A single turn carries every row of the set below to another of its rows. Some are shown first; where does it send the rows asked next?
q_65: [  0   0   7 -10 -17  31   2  -7  -1   3  19   7 -10  12  -1  11   3]
q_208: [  6  -8  16 -32 -25 -19   2 -22   1  -5  -4  -8  10   0 -11 -12  -1]
q_766: [13 -1 -1 -8  2 24 -5 10  1  9  8  3 -4 -1 -8 21  3]
q_126: [ -4  -5  18  -7  -6  15   1 -31  -2 -33  -2  -3 -15 -17  16  18  -6]
q_522: [-27 -16   5 -10   5 -13   5  -2 -19 -12   4  -5  -8 -25  -9 -13  -1]
q_855: [  0   3   0  -4 -11  27   4  -5   0  11  19   3 -10  14   0  11  -3]
q_15: [  7  -2   7 -21 -17 -24   7 -21   7   9  -6 -16   8   1  -6 -12  -9]
q_137: [ -3   5   7   9   7   7   1 -26  -3 -12  -4 -11 -15 -13  20  21 -19]
q_46: [  9 -19  -4 -21 -11   5 -13  -5  -5  -8   4  19  32 -12  -7   9  -6]
q_576: [  4  -5  13 -24 -14 -28  -8 -15 -11   7  -2 -13  13   4 -11  -9  -8]
q_87: [  0   1   9  -5   4  14   6 -26   6 -18 -15  -8 -12 -25  18  22 -10]
q_153: [-12  22   4  19   3  -4 -10  -2   4 -16 -18  -1  13  -2 -12  -4 -13]
q_980: [-10  17  10   6 -12   8   3 -12  20 -31 -21   4   9  -8 -10  -8  -1]
q_960: [-15  12  20   3  -9   2 -17  -3  -4 -34 -13  10  13  -4 -18  -5   0]
q_758: [ 10  -9 -13   7 -17   5   7 -24  13  -6  17  10  20   4   1   2 -22]
q_57: [-21 -13   0   4  10 -16   8  -3 -12 -12   9 -11 -12 -25 -11 -12  -7]
q_14: [ 17 -11  19 -19 -14 -25  -7 -13  -4 -13   7 -12   8   0 -23  -7  -2]
q_69: [ -7  -3  19   0   6   4 -16 -21 -24 -24   5  -4 -10 -10  12  22 -14]
q_352: [ 11 -10 -18  -8  -3   1  -6  -6   4   8  -1  12  30 -10  -2  11 -18]
q_494: [-17  14  18  -1 -16   9  -6 -11   7 -34 -19  11  11  -5 -12  -9   3]
q_742: [-14  22   3  14  -6   2   3 -10  16 -16 -22   0   9  -3  -6  -8 -11]
q_909: [  5 -13  -7   5 -13  -1 -10 -16  -8  -9  24  14  24   8  -7   4 -21]
q_374: [ 22  -8  12 -16 -17 -21   7 -20  15 -10   0 -16   5  -5 -17  -9  -3]
q_144: [ -3   2   9   1  16   3 -13 -15 -15 -10  -7  -8  -6 -18  16  25 -17]
q_85: [ 20  -4   8  -6  -7 -29  -1 -13   4   1   3 -19   8   0 -18  -6 -11]
q_583: [-17 -13  -1  -1   1  -9  22 -10   3 -17   4 -12 -16 -28  -8 -16  -2]
q_178: [ -3  -8  21 -15   2  12 -13 -20 -15 -30  -7   0  -8 -21  12  22  -2]
q_440: [-24  -9  -6  -4   7 -13  17  -6  -5  -4  -3 -11 -11 -28  -4 -14  -6]
q_613: [-24 -17   4 -14  -3  -5  17  -9  -3 -18  -1  -5 -12 -31  -6 -16   4]
q_115: [-20  18  13   9  -2  -2 -18   0  -9 -20 -15   5  15   1 -13  -5  -8]
q_478: [ 14 -15 -11 -18 -14  11   4 -12  17  -6  -4  15  27 -15   0   6  -7]
q_384: [  7 -18   0  -7 -26   9   1 -24   5 -21  21  18  21   3  -6   0 -11]
q_798: [ 11  -4   6 -15  -2  27  -6  10   0   2  11   7  -4  -2  -9  20  10]
q_193: [ -2   0   6  -7 -12  26  -3  -2  -9   8  22   6  -8  15  -3  12   0]
q_740: [ 14  -3   1 -11  -3  29   2   6   9   6   7   3  -6  -3  -7  18   8]
q_545: [-22 -18   7  -8   1 -10  10  -6 -12 -24  10  -5 -12 -26 -13 -14   4]

q_208 turns into q_14
q_178 turns into q_69
q_384 turns into q_46
Now find these:
q_583 turns into q_613
q_65 turns into q_798
q_742 turns into q_980

